Rotation paths and how fast each direction turns (degrees a step)
Each turn is a multiple of 5 degrees from 10 to 175, or 0.
Each row of a path follows its step; steps can be skipped.
Rotation 1:
step 0: 17  25  -5  -13  15  3  -18  38  19  -25  31  22  -30  18  5  -8  -9  -10  20  -4  0  34  22  0  -1  -11  -24  -3  11  -5  27  -2  -9  28  24  3  29  12  8  -15  0  16  -1  -5  -9  -3  -33  -8  -43  -21  -28  -23  44  -16  40  2  -2  26  21  -18  -20  18  6  3  25  23  -21  -16  14  -3  -14  32  -10  -6  28  45  -10  0  2  -27  -31  -22  17  -9
step 2: 31  14  24  3  -14  -13  -2  -12  39  4  33  -3  -1  18  10  -10  31  -7  24  -10  11  -8  2  8  -6  -4  -5  12  -1  -8  2  -10  0  16  -47  22  -23  8  5  -34  5  -34  -38  8  16  -4  41  -2  30  -31  -1  8  -13  -4  10  -15  -20  -40  -38  -22  8  -17  4  -27  10  13  22  14  21  3  18  -4  16  9  29  -1  -18  -22  54  4  16  -31  -2  28
step 4: 8  8  24  -27  14  -23  -10  11  -5  -42  9  1  -38  2  15  6  -10  -21  1  -6  5  22  7  34  -39  -31  9  20  22  7  29  -42  -20  -23  8  -19  12  8  5  3  -25  -14  14  -7  16  -21  3  -5  -46  -25  -7  9  -3  15  14  -7  -33  -1  39  -11  2  -22  17  4  3  1  -10  -8  9  4  43  19  -4  4  -63  6  -11  -9  -15  3  -41  5  -1  -9
step 5: 28  33  20  9  8  -13  -10  1  12  -20  38  -21  20  12  11  1  3  -3  11  7  -38  -12  1  -14  25  -22  16  19  -4  2  8  -29  -40  -2  -36  -23  27  0  33  -4  -8  2  -13  -6  15  54  13  26  -9  -18  5  -8  -4  6  9  -7  -49  -18  20  -5  -27  8  -14  22  -10  6  -3  23  39  -14  -33  12  7  -7  -9  17  -29  -37  6  -8  -21  3  0  21
step 7: -5  2  -10  -6  17  -18  0  21  30  -34  -17  15  -30  -5  8  -25  6  -29  40  -15  28  -7  -3  1  16  -16  -17  -14  3  -7  16  -8  21  2  -2  15  16  30  16  22  -21  3  -19  -26  8  -39  -12  -26  -9  3  7  0  23  -7  34  8  19  14  2  16  -17  -27  20  -19  20  2  22  -2  53  18  24  -6  29  40  -20  10  -23  3  24  33  2  -9  -30  27
step 11: -25  18  21  28  -35  7  -12  -15  8  -65  -1  32  -37  -35  22  -13  -3  -6  22  4  22  -14  7  14  -19  -23  18  20  12  17  4  -10  11  -2  -29  -5  10  22  -2  -30  -28  18  -16  -23  1  0  -43  18  -14  10  -13  2  20  7  39  13  -4  -5  1  0  14  -7  -4  12  11  19  -15  25  34  -6  -27  24  15  -3  1  8  19  -39  -13  0  2  -2  -6  36
step 23: 23  17  -5  -19  39  -10  -2  -2  57  -20  16  -11  15  -8  22  23  -4  -15  17  3  2  8  3  13  -3  -19  15  35  -11  -17  25  -6  -34  -7  -38  0  46  -5  0  -33  3  -14  -17  -7  2  25  -4  22  -12  -19  -13  -18  1  41  33  -8  -19  25  -7  3  6  7  4  14  -18  34  -4  10  20  -6  -9  3  19  -11  -14  19  -12  -33  31  -4  -26  9  -12  46
Directions:
1  5  -4  0  1  1  -2  1  8  1  -3  2  2  -7  2  -4  -4  -2  5  0  10  0  4  3  -2  -5  0  -3  6  3  3  -1  -6  1  5  3  5  -2  -4  1  2  1  -2  0  -7  1  -4  -3  3  0  -1  2  -6  -2  -9  10  2  10  -5  0  -1  4  0  1  -1  0  -7  -6  0  -8  0  0  -1  0  -6  -4  -10  7  8  -3  -3  -3  -1  -4 -> 110
3  2  3  -2  -3  4  -5  -8  7  5  8  -1  -4  8  4  0  -2  0  -6  3  7  1  2  -5  5  7  2  4  -3  -3  6  4  0  3  11  5  1  2  -3  8  4  -1  -6  -3  5  -4  5  -1  -9  5  1  2  -2  -3  1  0  6  4  -5  2  0  1  1  -1  7  -4  7  7  0  2  0  6  0  1  2  1  -6  2  1  3  4  1  2  2 -> 55
-10  -9  2  2  5  -1  1  1  3  -7  -2  2  7  3  -6  -2  -4  -5  -7  2  4  -1  2  2  4  2  -10  -4  -1  0  2  1  -1  6  2  -4  -4  -6  -2  -5  5  -2  0  9  1  -3  1  1  -6  0  -1  -2  7  -6  -3  3  1  -1  7  -1  1  6  4  1  2  0  11  -3  5  -6  4  1  -5  1  -6  6  3  5  0  -4  0  -2  -1  -3 -> 120
-5  -4  11  -3  -5  -5  -4  -1  -4  1  0  2  -2  1  1  -5  -7  1  3  -2  -2  -7  0  7  3  -3  2  4  6  -6  4  -6  -3  2  4  7  -1  -6  -5  4  -1  5  5  2  -10  -7  -2  -3  -1  6  -1  7  -4  0  0  -3  -3  -3  -2  2  0  0  4  -1  -5  2  6  -2  -4  1  -4  0  1  -3  -3  -8  6  1  -6  1  1  -4  7  7 -> 140
-5  -6  -6  -3  -11  3  2  7  -3  -3  3  6  -2  4  3  -1  0  -3  0  4  0  2  4  -3  -6  4  3  -2  3  8  2  -2  2  4  -6  9  -3  -3  -3  8  3  4  -1  0  6  0  -2  -8  -7  1  -1  1  10  0  2  0  0  0  0  -5  -3  2  -3  0  -3  -2  -7  -10  4  5  0  -3  5  4  2  -2  2  7  3  6  0  0  -2  2 -> 100
3  10  -1  -1  -1  7  0  -3  2  14  1  -3  -2  -9  5  -4  0  -3  2  -2  -1  2  1  8  -3  8  1  -1  0  0  0  -2  -3  0  2  6  -6  1  3  2  0  -3  7  2  -5  0  3  -1  -9  -3  1  -4  1  0  1  1  -1  1  10  2  -1  2  -1  0  -5  4  4  -8  4  2  0  -1  0  5  -6  8  2  -6  -4  -4  7  6  0  -3 -> 80
1  -8  -2  -1  -2  6  -8  -1  4  6  -1  -4  5  4  -8  9  -3  1  3  3  2  0  3  0  5  5  0  12  1  2  1  -6  -5  3  -4  2  -4  4  -2  -3  1  -9  0  -3  -2  2  0  0  5  2  7  0  -5  6  -3  -4  -9  0  6  1  -3  0  -2  -1  -5  -2  -4  -1  2  -6  -1  -3  0  -4  3  3  -3  4  1  0  5  -4  -7  5 -> 100
Rotation 2:
step 3: 35  -4  -18  -8  2  -1  -31  4  -29  29  -8  -26  -12  -1  -2  9  -26  19  -7  31  -4  -12  6  17  -42  -6  10  19  4  -9  19  -7  9  7  17  -26  -13  -30  19  3  -2  12  -16  -11  -4  -8  -26  -27  5  1  37  -7  -8  4  29  -10  4  25  0  56  2  1  1  11  2  23  -1  -24  14  1  -22  5  17  11  -10  1  -8  -8  5  -52  -8  -6  -13  0
step 8: 3  -31  8  11  -19  -7  -19  -42  6  -8  13  14  4  -1  -21  1  38  -24  15  0  0  27  1  -10  12  -38  5  -16  -10  5  17  16  -3  -43  13  8  19  -11  -10  -21  -11  -2  10  -32  14  14  -25  -14  34  28  7  0  -1  15  4  4  8  13  11  22  3  21  -15  1  -28  -8  -6  -30  -21  -28  -21  -9  17  7  14  14  -3  -12  -1  -12  42  -24  -14  -19
step 10: 5  28  -3  7  -1  -19  31  30  7  -1  12  8  2  -5  -2  38  -20  -19  -6  7  -8  1  11  13  1  18  26  19  19  0  -35  1  3  37  -11  -18  -38  7  1  26  -10  3  14  -1  -9  1  -5  11  -15  -11  35  -33  29  -4  2  -24  -11  2  19  -47  25  3  -4  -16  -23  22  -23  -8  13  -37  0  14  14  -5  19  -3  0  -5  4  -38  2  0  -8  4
step 13: -5  12  1  -5  12  20  -7  0  -8  -23  39  10  -2  -5  -6  -20  -18  -29  11  16  22  6  2  8  -5  10  15  -38  13  -27  16  -3  -37  6  20  -8  -10  -18  4  0  -9  31  21  -9  20  -33  6  -4  -42  -21  -16  31  10  -12  15  -32  3  21  -20  -7  14  -11  -5  -3  11  5  7  -6  -14  -55  0  9  25  15  0  4  27  -29  -5  11  22  -4  8  9
step 14: 10  19  -25  13  16  -15  -15  28  -3  15  8  -37  -13  -34  -9  8  -24  -3  -17  -10  -5  4  -23  -7  -15  -17  11  -40  -1  6  -10  2  -10  17  2  -26  -9  0  -22  -34  -19  29  0  4  15  13  -36  -14  -31  14  32  -11  -32  -26  -8  8  -7  -36  15  10  2  11  12  9  -10  32  -7  -15  27  -30  -8  13  -2  -4  0  20  -11  -14  18  0  -1  7  12  20
step 15: 20  -9  5  4  6  -27  -13  2  19  12  -14  -20  7  23  -33  -28  -8  27  11  13  -16  18  4  4  -34  18  17  -9  -5  13  -41  1  -23  -31  -10  -5  4  -9  4  1  -42  18  -23  7  -4  11  12  7  25  7  10  -42  -23  -2  -8  -11  -28  13  18  8  16  47  33  -5  -36  -14  14  9  16  18  4  -19  15  8  8  -10  -2  -3  -10  -8  -13  -22  -4  -3
step 20: 19  -23  1  -13  -21  -5  -9  -24  -11  14  -30  41  -10  -15  -6  49  -8  0  -7  21  -31  -16  33  -12  -18  4  -1  14  21  -20  -9  20  -21  -28  19  -13  9  -4  -19  6  -6  10  10  -10  31  -15  7  -17  -30  -14  16  -15  -5  8  14  0  1  18  -3  26  -16  12  4  9  14  -23  25  6  -12  -21  -20  -19  -1  26  -10  15  -10  -28  3  -19  -3  21  -36  3
Directions:
7  3  -3  -7  4  1  0  -2  6  -1  6  2  -2  -12  -5  9  2  2  -2  -4  -5  2  -3  -6  -4  4  3  -3  -3  5  -3  -2  0  1  -1  -1  3  6  2  5  -5  -1  -6  -2  0  1  -2  1  -3  4  -6  4  3  4  2  2  -5  1  3  -1  -4  -7  4  11  -4  0  1  7  -4  0  4  6  -3  2  4  -2  -1  8  -7  -1  -6  0  -2  -1 -> 145
-2  -4  0  2  -2  4  4  -6  -2  3  -6  -3  9  2  -4  8  -6  0  5  -1  -10  -2  0  2  4  4  -3  7  -3  -2  2  2  -4  -6  -6  -1  5  -4  4  -6  4  5  -1  -5  7  -2  -2  -3  3  5  -2  2  -3  3  -5  3  -4  2  1  4  4  3  -2  -2  -5  0  -3  4  -4  2  0  -3  0  -1  1  -9  1  6  -8  6  8  -5  7  3 -> 95
-4  -4  -3  0  7  5  4  9  -1  -6  0  1  4  -1  -3  -1  -1  -2  4  -1  1  2  0  3  2  -6  4  4  -3  2  -2  1  0  5  2  7  -1  5  -4  -2  10  8  -5  3  2  1  -6  8  -8  5  -4  4  0  -5  -4  -4  -1  0  -1  -6  -5  0  9  7  1  0  -3  -6  -1  -4  -4  4  6  -5  0  -7  -2  -5  2  8  4  -3  -4  -1 -> 85
3  -5  2  0  -2  7  1  -1  6  -6  7  1  1  4  -8  -3  3  2  -4  -8  2  3  4  4  4  0  1  5  1  0  -5  -5  0  -6  6  0  2  6  2  0  1  0  0  0  1  -3  0  0  0  3  -8  -3  -5  0  -1  4  4  -3  5  0  1  4  -11  1  2  1  4  3  10  0  -4  -10  2  7  0  2  2  -1  -2  6  -2  1  -5  -13 -> 100
3  0  1  1  2  -6  -1  -3  -2  -4  0  2  -5  1  6  -5  4  -5  -7  -1  -3  2  3  -1  5  -2  -2  -7  2  -4  1  -7  1  -7  5  -2  3  -4  14  -4  -2  3  4  -1  3  -5  -7  6  -2  9  -4  1  3  8  -2  -6  6  0  -3  1  -4  -8  -2  -4  -4  -1  -7  2  -3  2  -3  4  1  -6  -1  -3  3  -5  -3  2  0  5  -5  5 -> 85
-4  3  6  1  1  -10  -1  3  -1  -1  5  -2  -4  1  -10  1  2  4  6  -6  0  -6  0  -3  -4  3  -3  -3  0  -1  -4  -4  12  0  -6  0  1  -7  0  -5  -3  2  3  4  3  2  -6  1  4  0  2  0  10  2  -1  -1  -5  2  -4  6  -2  3  5  0  7  7  -2  -2  1  1  -5  -5  0  4  -4  -5  -2  6  4  3  -1  -3  -5  -6 -> 95
